In the rows, 128 means zero.
The rows of T fall into several groups, and each row is roughly a mix of its group's hidden directions; some rows fit no group.
T:
[[129 126 111 135 152 132  67 123  84 127]
 [126 133 148  82 140 167 132 134  87 152]
 [118  93 178 161 125 126 160 110 130 142]
 [111 101 130 114 148 107  83 127  89 158]
 [119 156 141 147 155 133 181 162 119 108]
 [139 147 117  73  83 140 140 103 135 135]
 [119 134 189 131  99 141 118 135 166 115]
 [108  99 130 105 127 116 100 105  78 157]
 [126 124 141 152 112 120 143 133 193  97]
 [169 147  82  94 139 136 141 125 152 145]
 [152  94 142 123 139 155  97 143  86 100]
 [ 98 111  95 126 142 130 153 163  82 118]
 [114 142 170 150 153 180 124 127 113 112]
 [144 160 135 156 158 127 143 171 137  91]
 [160 166 121 148 146 116 140 168 130  91]
 [145 134 103 125 104  96 179 138 163 134]
 [165 163  95 128 152 118  85 141 124 141]
 [127 116 134 126 125 163  66 110 108 105]
 [ 96 111 182  90 130 142 128 129 148 146]
 [192 120  90 155 115 128 125 124 129 137]
 [112 114  86 110 140 126  85 109  99 157]
 [165 175 111 138 149 122 171 140 141 131]
 [125 108 135  79 122 118  81 110 109 155]
 [142 140 123 138  89 138 153 102 184 137]
 [ 93  99 151 101 133 128  75 130 108 132]
 [126 141 127 151 153 161  76 117  94 116]
 [168 137 128 147 149  91 133 146 172 108]
 [174 159 106 138 116 135 121 147 163  96]
 [135 120 105  63 160 130 123 130 138 152]
 [111 138 126 116 121  89 180 134 159 154]
 [153 153  80 150 102 114 135 110 162 138]
 [128 142 125 131  96 121 165 108 184 148]
 [169 152 142 163 118 123 168 137 148 102]
 [133 104 157 145  91 122 182 105 132 123]
 [174 131  85 130  95 114 105 113 108 116]
 [109  96 136  94 124 118  73 111 111 141]
 [149 142  76 155 144 111 168 124 145 118]
 [145 168  68 119 151 130 118 143 129 135]
 [141 165  73 117 157 129 103 143 126 139]
 [ 97 140 147 159 163 137 168 148 155 123]
 [119 132 109 160 158 130 191 135 130 140]
 [129  80 156  96 111 127 102 105 134 157]
 [140 132  81 150 139  88 154  99 151 134]
 [100  90 169 151 127 127 172 119 124 132]
 [102  96 134 173 156 118  98 139  97 129]
 [155 149 102 160 123 144 170 149 140  96]
 [177 153  77 132 129 134 127 145 134 104]
 [117 149 111 164 173 144 159 160 128 114]
 [126  81 152 113 116 103  77 127 125 114]
 [157 157 123 143 153 121 160 146 178 118]
 [130 153 165 159 112 132  81 143 147 105]
 [132 164 115 100  93 152 169 111 150 132]
 [ 99 104 180  88 117 138 126 120 136 149]
 [145  88 152 121 138 139  88 109 105 164]
 [134 121  96 104 166 124  90 126  96 160]
 [150 118  88 113  81 105 122 114 162 123]
 [143 140  75 107 130 123 101 107 119 169]
 [149 135 114 137 191 121 121 154 160 135]
 [150 128 139 108 101 112 132 126 190 102]
 [100 135 171 127 155 150 159 156 111 101]
 [107 108 138 113  66 126 116 100 106 119]
 [ 88 167 128 127 128 135 154 146 140  81]
 [115 105 134 107 145 132  77 136  83 109]
 [156 163 126 131 136 130 169 140 178 117]
 [102 105 162 145 116 136 185 130 135 106]
 [107 140 144 137 175 106 149 141 102 168]
 [158 144 107 109 132 130  63 140 112 123]
 [161 168 105 134 169 125 154 141 111 148]
 [134 110 153 136 147 161  78 108  99 143]
 [151 124 124  96  96 112  72 111 113 136]
 [124 129 142 168 186 137 137 160 114 132]
 [143 167  95 147 156 129 160 161 136 108]
 [149 124 112 115 190 119  98 147 120 149]
 [103 114  98 133 171 115 137 132  97 169]
 [110  88 146 132  91 109  97 118 155 101]
 [ 88  90 150 125  87 139 108 114 147 110]
 [138 103 129  94  92 114  94  98 100 145]
 [152 164 112 136 109 148 165 131 165  99]
 [147 152 125 145 132 170 139 175 122  93]
 [146 167 107 140 125 145 168 145 158  96]
 [127 146 103 191 125 104 152 124 144 114]
 [136  94 118 105 110 112  79 100 128 159]
 [103  81 166 153 139 122  96 144 125 111]
 [144 139  71 125 117 121 167 107 124 156]
 [103 111  94 111  85 121  99  91 135 132]
 [ 84 116 174 141 133 128 167 121 151 139]
 [104  89 162 118 103 142 112  89 136 152]
 [ 90  94 148  91 113 131  87 119 112 128]
 [118 156 104 144 163 138 167 164 136 103]
 [159 153  78 139 154 142 125 158 112 108]
 [116 131 191 136  95 148 120 139 150 113]
 [ 72 111 164 136 154 132 149 128 113 149]
 [114  89 136 112 112 115  81 116  87 133]
 [164 150  91 155 113 119 169 138 152 119]
 [102 104 151 102 134 164 160 146  92 137]
 [109  93 156  94  89 121  99 113 111 118]
 [ 99  98 130 133  73 117 106 101 134 111]
 [104  92 158 100  95 135  97 100 125 136]
 [137 112 137  91 101 114  76 104 115 145]
 [136  94 101  96 107  96  85 117 121 138]
 [103 177 113 148 150 112 169 149 131 118]
 [118 139 139 158 134 132 184 136 171 114]]
In each list below, three rows fit none of the groups, and each other row fits one group, some only roughly. Which are they? Name them in the order they come.
- Z_154: [143 146 139 167 109 137 161 140 169  96]
- Z_121: [128 130  86 120 176 140 133 149  87 137]
- Z_680: [129 156  81 141 172 125 150 155 118 134]
- Z_120: [128 127 155 103 116 127  69 148 113  97]
- Z_281: [146 153 150 132 114 130 123 138 194 107]
- Z_493: [115 139 156 166 156 154 167 154 110 130]
- Z_399: [ 85  86 167 126 110 118 128 105 142 146]
- Z_26: [134  90 123 126  93 121  86  98 159 116]
- Z_446: [140 110 137 119  68 104 119  88 138 130]
- Z_178: [149 141 102 119 119 104 186 123 142 160]
- Z_513: [ 80 111 157 136 129 156 161 136 143 100]
- Z_785: [112  88 156 142  87 107 103 120 133  98]
- Z_116: [138 114 110  87  89 107 102  98 155 126]

Z_399 Z_26 Z_178
- Z_362: [115 117 119  96  99 133 107 104  74 146]
- Z_474: [109 126 104 148 171 139 174 146 100 133]
- Z_23: [111 150 142 166 100 146 179 126 142 111]
- Z_280: [119  90 131  93 118  99  94 109 126 165]
- Z_109: [144 144 170 154 120 129 144 152 149  80]
- Z_840: [120  94 140 121  69 140 106 107 141 109]
- Z_708: [169 146  72 116 142 130 105 142 114 116]
- Z_33: [143 111 125  85 147 119  86 128  89 150]
- Z_403: [126 171 109 156 127 148 148 144 135  78]
- Z_716: [174 133  76  98 120 112 112 115 134 128]
- Z_440: [134 128 135 160 172 103 150 140 176 128]
- Z_744: [156 135 179 120  95 140 105 124 163 121]
- Z_553: [156 146  81 106 167 140 116 158 126 121]

Z_840 Z_440 Z_744
- Z_384: [128 112 185 170 150 116 150 142 130 121]
- Z_383: [126 156 152 157 150 141 185 139 140 143]
- Z_293: [111  89 141  89  97 130  86 113 138 122]
- Z_709: [146 117 111  79  86  98 116 110 139 142]
- Z_464: [161 171 125 125 119 136 180 133 154 120]
- Z_770: [124 147  73 148 126 119 178 117 129 133]
- Z_338: [164 142 101 147 115 112 177 134 160 137]
- Z_261: [150 140 119 152 164 147 107 149  80 107]
- Z_751: [135 170 119 171 134 140 178 136 130 123]
- Z_248: [141 159 159 140 146 153 179 155 132 122]
- Z_588: [167 147  65 133 146 122 124 136 119 117]
- Z_327: [ 80 104 143 115 159 133 101 155 102 113]
- Z_889: [129 110 179 142  94 146 147 108 158 112]
- Z_673: [ 96 114 154 114 167 117 104 135  87 151]
- Z_788: [145 168 143 154 160 158 155 147 120 103]

Z_709 Z_770 Z_788
- Z_458: [ 92  90 153 118 149 113 103 141  87 132]
- Z_641: [141 163  80 149 111 107 156 131 156 121]
- Z_609: [125 117 134  95 114 151  86 133  76 120]
- Z_616: [113  92 137  93 109 108 124  88 112 161]
- Z_578: [138 101 130  70 121 122  82 121 134 133]
- Z_739: [141 149  77 129 167 118 103 136 113 157]
- Z_920: [121 154 122 127  86 142 171 110 168 118]
- Z_92: [107  98 174 166 159 127 136 124 123 153]
- Z_782: [ 91 111 170  94 112 122 149 117 157 145]
- Z_194: [ 94  86 123 153  99  98 130 123 139  95]
- Z_938: [128 155 125 151 150 119 189 159 128 120]
- Z_548: [135 136 100  85 157 104  99 113 156 152]
- Z_517: [160  98  91 124 118 105  82 120 108 140]
- Z_365: [106  88 179 144 140 125 108 110 124 155]
- Z_243: [129 102 167 142  85 117 144 105 164 122]

Z_609 Z_194 Z_243
- Z_443: [166 154  80 131  91 126 124 115 105 119]
- Z_460: [ 99 139 169 133 135 132 177 122 166 127]
- Z_577: [117 151 149 171 108 146 179 133 124 111]
- Z_353: [138 141  93 125  97  98 165 128 171 128]
- Z_686: [165 143  73 107 157 140 123 148 116 124]
- Z_315: [139 150 125 157 158 160 117 150  95  90]
- Z_331: [133 122 162  93  97 122  82 110 151 139]
- Z_167: [105 112 110 104 157 108  91 145  86 143]
- Z_681: [128 164  94 171 142 128 162 123 101 144]
- Z_871: [116 134 128 151  92 127 152 119 185 102]
- Z_279: [167 154  75 138 108 129 145 108 109 123]

Z_443 Z_460 Z_279
- Z_125: [108  93 114 109 126 106 129  93  88 159]
- Z_594: [134 157 139 171 160 158 145 148 102 107]
- Z_3: [ 88  89 161 122 146 143 100 125  99 116]
- Z_268: [113 114 133  97 148 145  68 138 103 140]
- Z_667: [142 110 113 102  96 115  97  90 113 164]
- Z_863: [119 128  69 116 144 115 149 123 100 162]
- Z_72: [ 96  91 152  99  93 146  98 117 112 124]
- Z_410: [147 102 119  82  99 103 121  91 130 149]
- Z_895: [ 98  98 112  95 129 104 110 131  79 141]
- Z_828: [122  90 150  86  94 124  93 118 143 119]
- Z_796: [125 118 102 112 155 154  80 130  86 122]
- Z_758: [128 128 139 115 151 108  71 158  97 115]

Z_3 Z_268 Z_796
- Z_246: [107 131 138 112  86 137 132  94 179 139]
- Z_297: [172 164  92 152 146 110 149 145 123 128]
- Z_52: [153 129 145 154 187 116 129 164 127 127]
- Z_6: [119  93 126  90 112  95 100 109 133 164]
- Z_335: [139 155  75 133 169 118 123 139 115 156]
- Z_332: [164 136  80 152 108 104 154 109 141 114]
- Z_853: [122 133  79 107 167 128 134 142  93 154]
- Z_239: [102  90 127  92 114 102 107 120  88 140]
- Z_314: [156 127 124 124 107  99 168 116 175 152]
- Z_778: [149 148 148 154 117 131 172 146 149  85]
- Z_677: [149 126 109 106 165 103  80 141 134 157]

Z_853 Z_314 Z_677
- Z_58: [142 163  79 120 115 132 160 145 138  95]
- Z_691: [140 143  76 127 177 138 144 152 116 125]
- Z_202: [121 142 141 167 170 145 153 154  94 137]
- Z_360: [144 111  87 108 101 120  80  99 121 133]
- Z_850: [112 105 154  97 120 122  66 124 114 130]
- Z_834: [133 107 173 140  87 144 143 101 158 116]
- Z_647: [111 116 156  89 134 132  74 127 109 150]
- Z_849: [115 124 103 100 124 142 111 110  73 161]
- Z_195: [ 98 115 149  86 127 135  76 121 111 139]
- Z_635: [142  97 106 113  84 124  91  91 135 129]

Z_360 Z_195 Z_635
- Z_901: [139 159 102 164 162 147 123 166 115 108]
- Z_645: [145 138 103 169 111 121 180 124 147 107]
- Z_618: [141 161 126 136 106 133 172 127 177 108]
- Z_408: [150 146  92 172 128 116 165 127 151 107]
- Z_283: [109 153 159 142 156 132 184 145 134 141]
- Z_45: [126 164 117 152 171 144 166 160 131 123]
- Z_44: [143 108 115  83 108  99  85 110 146 128]
- Z_119: [109 108 154  93 152 116  83 136 102 147]
- Z_533: [101 102 161  93 134 137  79 125 115 140]
- Z_457: [144 114 138 118  73 102 130  87 151 132]

Z_45 Z_119 Z_533
- Z_302: [131 145 174 136 135 156 175 151 146 115]
- Z_878: [134 119 114 106  81 107 113 103 172 111]
- Z_288: [105 145 161 166 140 150 154 155 153 106]
- Z_274: [111 119 152  88 132 127  71 124 115 151]
- Z_247: [138 114 128 124  95 122  76  99 164 145]
- Z_599: [ 94 103 141  97  86 155 130 100 145 119]
- Z_341: [105 130 129 137 116 164 183 118 164 116]
- Z_570: [150 108 125 103  96 114  69 109 127 125]
- Z_811: [144  87 114  99 115  86 109 120 125 163]
- Z_798: [138 123 117 121  98 103 155 108 175 166]
- Z_86: [147 109 120  75 110 111  83 112 119 133]
- Z_289: [128 126  99 115 147  96  96 152  78 135]
- Z_684: [161 152  87 117 155 141  99 161 123 113]
- Z_379: [113 183  97 139 149 128 168 139 124 134]

Z_247 Z_570 Z_379
